In the data rows, zero lies at 7.5, halfway between 7 and 8.
Here are some points, each followed by its number:
<6 6 8 5 10 9 9 5 9 7 10 7 4 7 8 7 9 6 7 5 5 5 7 8 7 8 9 7 9 9 7 6> 0
<8 7 8 7 7 7 7 7 7 7 8 7 6 7 9 6 7 7 8 7 7 7 7 7 6 7 7 8 7 8 8 7> 1
<8 10 12 7 7 7 12 6 7 7 8 12 12 10 9 9 6 6 10 8 6 8 5 6 10 8 5 10 8 9 5 7> 2
<7 9 7 11 6 9 11 5 9 10 10 10 8 10 11 8 7 7 7 7 8 8 8 7 8 8 7 4 7 6 9 7> 3
<3 7 7 7 6 7 8 9 7 8 9 10 5 5 8 5 10 8 6 8 9 8 8 9 6 7 12 9 8 9 6 4> 4
<8 6 8 4 7 9 7 9 10 10 6 10 10 9 6 6 12 6 5 12 8 7 7 4 7 7 9 9 8 9 4 9> 5
<7 9 11 7 10 7 5 10 5 8 5 10 9 10 7 8 9 6 9 6 8 6 7 7 6 7 2 8 7 4 8 8> 6
<8 6 8 9 7 10 9 4 9 7 11 5 7 10 7 9 7 7 8 4 8 8 6 8 8 7 6 5 8 7 8 9> 7
<8 8 7 6 8 8 11 8 8 10 7 5 6 8 9 11 7 7 9 9 9 5 7 4 9 10 6 7 10 6 8 7> 8
<6 10 10 6 11 8 5 8 6 6 4 9 7 6 7 9 8 7 7 7 5 10 7 10 7 4 10 7 7 8 7 7> 9
<9 7 8 6 6 7 8 7 8 8 8 8 6 6 9 6 6 8 6 8 7 6 6 4 6 7 7 9 8 9 8 6> 10
<7 8 9 7 10 5 3 7 6 6 7 7 6 4 8 7 4 9 6 7 5 7 6 5 5 6 9 8 13 10 6 4> 11
<7 8 9 9 8 7 9 6 11 10 8 8 6 8 8 11 9 7 10 10 8 6 9 3 9 7 7 8 11 10 6 4> 12
<8 9 4 8 7 7 9 10 7 6 6 11 5 9 7 6 6 8 7 8 7 9 9 6 10 8 7 8 6 8 8 8> 13
<14 11 8 9 4 12 7 5 7 14 6 12 4 12 9 5 7 9 9 13 7 9 8 5 9 5 11 11 6 12 4 9> 14
<5 11 11 12 6 9 6 8 9 9 14 6 12 2 5 7 7 6 10 5 6 5 8 7 4 9 6 8 9 9 10 7> 15
Which three points above are nearest to each new point by angle? Their numbers follow each, nearest first.
<6 6 9 8 8 10 7 6 7 7 7 8 9 8 6 8 10 7 8 9 9 8 4 7 5 6 9 8 8 7 5 10> 5 9 7
<8 6 5 7 7 6 8 10 7 7 6 5 7 8 7 8 6 9 8 8 10 7 7 6 8 10 6 9 9 8 9 9> 8 13 10
<9 7 9 8 6 9 9 8 10 10 11 8 7 5 8 7 8 7 8 7 6 7 8 8 8 8 5 9 6 9 9 7> 15 10 3
<9 9 7 8 8 5 10 5 10 3 9 10 9 9 6 7 7 8 10 9 4 9 8 5 9 7 6 10 9 11 6 5> 2 12 13
<4 8 7 9 8 10 8 8 6 8 12 5 6 8 7 9 8 8 7 7 8 9 8 11 10 7 11 4 10 4 6 9> 7 3 4
<10 7 8 4 6 8 9 8 9 9 8 8 6 6 8 6 6 8 6 8 7 5 6 4 5 7 7 11 7 11 8 7> 10 1 5
<5 7 6 10 6 7 9 6 8 6 11 7 5 11 10 8 7 7 8 10 11 10 8 10 8 6 9 6 6 5 9 8> 3 7 4
<11 8 9 8 6 7 10 5 7 7 8 8 7 9 10 9 5 6 8 9 7 7 9 9 10 7 7 6 3 5 9 9> 3 2 7
<8 8 7 10 6 9 10 6 9 10 9 9 8 10 10 8 8 8 7 8 8 8 8 7 8 8 7 5 8 6 8 7> 3 7 12
<9 7 9 8 9 9 10 8 10 9 8 6 6 5 10 8 5 8 9 7 6 7 7 7 8 8 3 9 8 7 9 9> 8 10 1
<8 9 11 7 7 10 10 6 8 9 12 10 10 8 7 9 8 6 8 7 7 8 6 9 8 7 8 7 8 7 7 8> 2 3 7
<6 10 9 6 12 7 5 8 4 5 4 9 8 7 6 10 7 7 8 7 6 10 7 12 6 3 11 8 7 6 8 8> 9 6 11
<8 6 7 9 8 11 10 4 9 7 10 6 5 10 8 9 7 7 9 4 9 8 6 8 8 6 7 6 8 8 8 9> 7 3 0
<9 7 9 9 6 10 10 7 10 9 11 8 7 5 8 7 7 7 9 6 6 7 8 8 8 8 5 9 6 9 9 7> 15 7 3
<11 6 5 5 6 5 9 6 6 6 4 10 8 11 5 9 7 7 7 8 9 5 7 5 10 8 7 8 5 8 6 9> 13 5 2
<9 4 9 10 4 8 5 9 12 11 11 1 6 7 10 6 9 8 8 10 7 8 11 7 11 7 5 8 9 7 8 6> 12 8 7
<7 8 8 9 6 9 10 6 9 9 10 8 8 9 10 8 7 8 7 8 8 8 8 7 8 9 7 6 8 7 8 8> 3 7 8
<9 8 6 6 9 8 8 9 7 8 4 6 10 6 8 8 7 8 10 6 8 8 10 9 8 9 9 9 7 9 6 10> 9 13 14
<7 8 9 7 8 7 9 8 7 7 7 8 7 6 8 8 6 6 9 6 9 6 9 5 8 7 7 9 8 9 7 6> 12 10 2
<15 4 2 6 1 5 5 3 15 7 0 8 15 6 5 9 14 7 0 11 7 10 10 10 5 11 8 0 0 8 15 7> 5 3 13
<8 7 6 7 8 7 12 9 7 11 8 2 5 9 11 12 8 8 8 10 10 5 6 5 10 10 5 5 11 3 10 6> 8 12 3
<4 9 7 7 6 7 8 9 5 8 10 9 7 7 8 6 9 8 7 8 10 8 8 9 7 7 12 8 9 8 6 5> 4 11 9
<5 10 10 10 7 9 7 7 9 8 12 6 10 4 6 8 7 7 10 5 7 7 8 7 5 8 7 8 10 9 8 7> 15 7 11
<8 5 6 8 7 4 7 9 8 3 6 7 9 8 8 7 5 8 8 6 8 9 9 8 8 8 4 9 6 8 10 6> 13 1 6
<7 7 7 7 7 7 9 7 7 6 9 9 5 7 8 6 8 8 8 8 7 8 8 8 7 6 9 8 8 8 7 6> 4 0 1
<13 10 9 8 4 7 6 10 7 15 8 10 5 6 10 10 5 9 1 15 8 9 9 7 10 5 10 5 6 5 10 8> 14 3 10
<5 7 7 6 6 7 8 8 7 7 9 8 6 6 8 6 9 7 7 8 9 7 9 8 7 7 11 8 8 8 6 5> 4 0 5
<5 11 12 9 7 10 4 11 5 12 7 12 7 9 6 6 10 6 2 6 4 5 6 8 10 8 6 6 8 5 8 7> 6 9 5
<8 7 8 7 6 7 8 8 8 8 8 7 6 6 8 7 7 7 7 8 7 7 7 5 7 7 6 9 8 9 8 7> 10 1 12
<8 7 8 8 7 10 9 6 8 7 10 6 7 9 8 8 7 7 8 5 8 8 7 8 8 7 7 6 8 7 8 9> 7 3 0
<5 12 8 5 13 8 6 8 3 5 3 11 8 7 7 10 5 7 8 5 5 11 8 12 6 1 11 7 6 6 7 9> 9 6 11
<7 6 4 9 10 8 12 1 9 1 12 7 0 4 11 4 3 8 9 1 2 7 11 11 8 6 8 4 5 8 9 5> 0 1 7
